[[100 123]
 [125 129]
 [131 120]
 [122 144]]
:
[[100 123]
 [125 129]
 [131 120]]

[[134 107 147 132]
 [134 107 136 135]
 [139 115 136 131]]
:
[[134 107]
 [134 107]
 [139 115]]

[[149 125 146 117 129]
 [137 142 151 105 121]
 [140 139 152 125 138]
 [146 129 147 119 116]
 [140 131 154 106 122]]
:
[[149 125]
 [137 142]
 [140 139]]

[[128 141 128]
 [100 127 128]
 [128 117 142]
 [120 124 111]
 [145 134 127]]
:
[[128 141]
 [100 127]
 [128 117]]

[[129 152 113 127]
 [129 151 113 127]
 [121 114 135 117]]
:
[[129 152]
 [129 151]
 [121 114]]

[[150 138 136 128]
 [148 140 136 149]
 [149 142 137 131]
 [151 137 139 151]]
:
[[150 138]
 [148 140]
 [149 142]]

[[128 100 111 116]
 [113 105 115 116]
 [115 141 138 132]]
:
[[128 100]
 [113 105]
 [115 141]]

[[112 127 145]
 [141 129 108]
 [149 124 119]]
:
[[112 127]
 [141 129]
 [149 124]]

[[122 123 126]
 [132 112 113]
 [134 120 148]
 [127 110 149]
 [131 149 119]]
:
[[122 123]
 [132 112]
 [134 120]]
---
[[118 121 130 115 134]
 [125 134 117 128 131]
 [122 124 121 116 118]
 [132 132 120 125 139]
 [136 119 129 143 121]
 [145 134 120 129 122]
 [131 132 123 131 114]
 [150 149 132 125 140]
 [130 107 126 134 140]
 [128 122 133 145 116]
 [152 133 131 127 141]]
:
[[152 133 131 127 141]
 [150 149 132 125 140]
 [145 134 120 129 122]
 [136 119 129 143 121]
 [132 132 120 125 139]
 [131 132 123 131 114]
 [130 107 126 134 140]
 [128 122 133 145 116]
 [125 134 117 128 131]
 [122 124 121 116 118]
 [118 121 130 115 134]]

[[139 126 136 113 139 102 135 131 122 140 131 134 144 103 126 109]
 [117 127 116 146 130 125 151 147 119 137 117 144 135 126 151 136]
 [130 124 132 133 127 127 133 134 132 121 127 130 129 129 120 126]
 [116 116 132 140 144 133 110 136 146 139 117 107 145 115 128 136]]
:
[[139 126 136 113 139 102 135 131 122 140 131 134 144 103 126 109]
 [130 124 132 133 127 127 133 134 132 121 127 130 129 129 120 126]
 [117 127 116 146 130 125 151 147 119 137 117 144 135 126 151 136]
 [116 116 132 140 144 133 110 136 146 139 117 107 145 115 128 136]]

[[116 125 105]
 [118 132 149]
 [156 136 107]
 [145 150 100]]
:
[[156 136 107]
 [145 150 100]
 [118 132 149]
 [116 125 105]]

[[139 120 133 132 121 136 121 121 131]
 [150 113 127 121 133 132 108 126 141]
 [119 107 122 123 137 145 127 143 124]
 [135 117 103 116 145 149 124 152 141]
 [138 134 104 138 143 134 143 132 144]
 [116 124 143 119 118 125 124 125 117]
 [126 157 115 148 134 114 157 118 129]
 [111 138 116 119 129 136 138 143 129]]
:
[[150 113 127 121 133 132 108 126 141]
 [139 120 133 132 121 136 121 121 131]
 [138 134 104 138 143 134 143 132 144]
 [135 117 103 116 145 149 124 152 141]
 [126 157 115 148 134 114 157 118 129]
 [119 107 122 123 137 145 127 143 124]
 [116 124 143 119 118 125 124 125 117]
 [111 138 116 119 129 136 138 143 129]]

[[119 127 132 124 130 124]
 [142 118 157 111 134 142]]
:
[[142 118 157 111 134 142]
 [119 127 132 124 130 124]]

[[105 113 114]
 [133 123 137]
 [131 136 121]]
:
[[133 123 137]
 [131 136 121]
 [105 113 114]]

[[156 130 136 140 145]
 [157 119 136 124 137]]
:
[[157 119 136 124 137]
 [156 130 136 140 145]]
